In the rows, zero is written as 128.
Which row each row swaps with, under one turn or mirror:
The rows were stretched afterwards, more along some directions than others.
zeg: [116 120 137 137 146 118 181 169 120  90 113 131 142 129 104 113 122 154
 133 139  81 146]
rugap: [131 136 147 127 156 119 173 167 110  92 135 113 137  62  84 111 103 129
 137 127 110 152]
veme: [105 140 148 124 109 138 119 144 112  89  98 115 119 117 155 118 108 122
 142 129 125 125]
nodam: [102 137 138 128 102 153 121 146 108  89 100 121 127 123 157 118 110 119
 140 127 128 121]
bos: [135 125 115 134 131 148 176 167 136  73  87 139 142  91 100 116 139 128
 151 116 143 166]
Fif: [ 96 137 129 131 125 147 186 165 113 104 155 124 146  89 139 124 125 137
 122 114 103 165]
tifub: [116 131 132 129 131 124 163 168 118  81 112 127 136 120 123 105 120 148
 140 134  81 139]
givem: [141 124 135 132 126 140 185 163 145  74  94 138 144  87 105 115 135 127
 147 139 121 158]
Depa: [173 116 118 130 142 115 116 134 148  90  76 124 111 108 112 104 122 109
 159 132 139 127]
kapif: [136 114 138 142 123 116 117 133 142 119 103 133 111 131 113 121 119 122
 129 138 128 120]
mig: [128 132 155 131 111 141 181 156 154  88 109 140 137 108 134 107 126 133
 144 157  90 130]
Pebe: [113 130 137 127 137 123 175 165 116  85 118 131 138 120 115 109 123 149
 135 138  77 145]
pas: [131 125 133 135 137 141 178 161 143  72  90 141 139  92 110 116 138 130
 152 127 133 158]
Lor: [128  98 107 141 125 139 139 135 149 111 123 140 102 127 122 110 120 151
 151 113 108 136]
fam: [133 117 139 141 122 115 119 134 149 119 105 135 105 127 116 118 122 126
 132 137 131 125]
tovo: [108 157 141 121 102 140 113 124  94 105 121 140 138  85 159 129 120  92
 142 121 137 141]
zomig: [ 96 136 120 128 105 156 185 167 116 109 146 127 147  98 143 124 129 131
 122 111 106 166]
fip: [112 145 124 131 119 136 151 122 130 108 131 142 130 133 161 112 134 137
 110 137 108 155]
Tosi: [130 101 119 149 122 134 139 142 140 100  87 116 142  84 122 136 119 111
 164 136 136 148]
Rilu: [127 114 113 140 163 105 152 129 131 109 106 147 130 102  87 107 120 127
 112 137 141 153]
pif: [133 115 117 141 133 135 135 130 141 101 127 142 102 122 123 103 115 142
 148 120 112 136]
ditin: [116  95 108 169 141 151 148 120 116 105 111 139 151 114 107 136 112 132
 153 120 142 124]
rugud: [133 110 117 142 135 136 136 132 142 105 126 138 103 130 120 107 111 143
 150 117 112 139]
Gimo: [172 118 116 140 148 119 128 126 147  85 100 137 102 116 104  93 124 125
 154 132 127 123]
futo: [116 101 108 165 128 151 152 121 127 106 116 138 147  96 113 134 118 129
 153 120 145 128]
tuvar: [110 122 109 126 105 134 130 146 131 115  99 129 130 115 159 115 128 113
 132 119 124 137]
Nibi: [169 116 115 131 139 114 111 127 148  91  75 128 111 112 120 100 127 112
 152 135 138 117]
vub: [139 116 141 143 121 114 120 127 146 125 115 134 104 124 116 118 118 123
 128 140 127 117]
zugek: [133 128 139 140 121 104 120 132 131 130 127 140 111 122 121 110 129 123
 122 138 106 114]
Viga: [126 132 133 125 147  96 162 165 137  69  98 127 119  71  94  89 119 133
 136 140 113 139]
fud: [124 156 144 128 131 114 181 140 153  71 135 117 114  79 137  93 140 140
 116 149 105 141]
dum: [103 128 112 140 116 141 142 118 136 124 125 143 123 125 160  90 100 138
 113 135 107 116]
nebe: [147 111 120 142 135 133 132 128 141 106 120 144 103 129 114 107 114 138
 152 124 116 133]
miko: [135 119  94 142 147 133 133 147 117  87  88 134 132 103 108 114 141 151
 159  94 135 154]
Vuna: [110 122 110 124 100 132 132 143 129 119 100 134 134 115 160 115 130 114
 126 124 119 136]
gameb: [128 147 137 115 148  93 176 161 144  66 114 127 111  57 111  81 124 130
 127 147 114 153]
Sisik: [122 125 122 141 126 115 120 135 120 126 126 141 119 119 130 112 137 147
 135 114  96 124]
Nekar: [126 121 130 125 161 110 171 168 112  94 110 147 146 113  80 105 121 129
 127 143  96 156]
zatep: [115 153 142 132 120 132 166 131 138  90 134 130 124 115 156 110 143 142
 125 140  97 150]
Pufem: [ 92  93 110 155 141 152 154 144 112  90 108 145 127 115 102 108 101 154
 158 104 119 125]
nid: [135 127 125 139 149 121 109 134 107 111  70 145 136 128  96 108 106 129
 133 125 139 126]
kebi: [118 104 117 151 158 118 186 141 138 103 124 120 124  48  92 113  91 120
 149 152 120 155]
kiko: [ 94  87 109 154 149 141 158 147 120  94 106 145 125 116 100 105 100 160
 157 116 112 129]
lud: [131 115 121 131 170 100 162 150 127 101 110 141 134  88  76 104 118 119
 121 144 129 157]
kal: [143 117 132 131 118 120 109 140 141 112  94 127 106 126 117 124 129 127
 143 127 133 130]
Lobil: [107 139 126 134 116 138 148 126 141 122 125 139 125 127 157  95 105 146
 115 136 104 112]
gez: [112 132 125 131 116 140 129 152 101 102 115 127 143  78 137 134 123 120
 171 110 108 172]
tibo: [109 106 112 140 162 120 183 153 119 101 126 118 132  48  95 114  99 127
 147 150 107 163]
vuf: [128 136 137 122 151  94 171 159 140  70 108 125 116  66  98  88 125 133
 128 149 114 143]
Tomib: [116 151 136 119 100 149 113 131  87 108 116 133 149  95 151 140 119  90
 150 114 137 147]
Ludu: [114 141 161 127 118 131 148 151 111  91  82 129 137  93 133 138 128 117
 167 154  96 158]
meku: [136 129 130 131 154 117 124 141 118 112  78 144 133 121  90 103 100 132
 134 127 135 123]
ziro: [112 137 133 126 123 140 188 169 112 102 151 122 148  78 121 121 121 132
 122 122  99 170]
lisor: [129 121  94 144 143 134 131 152 119  86  86 138 130 107 112 114 145 152
 162  90 135 154]
gapez: [121 126 125 143 122 113 125 139 129 130 129 142 118 113 131 115 137 146
 137 119  95 130]
Vogis: [119 148 158 128 117 131 139 157 101 104  91 136 143 100 129 142 119 109
 163 151 100 163]

Lobil pairs with meku
zomig pairs with bos
tibo pairs with Ludu
mig pairs with rugap
Vogis pairs with kebi

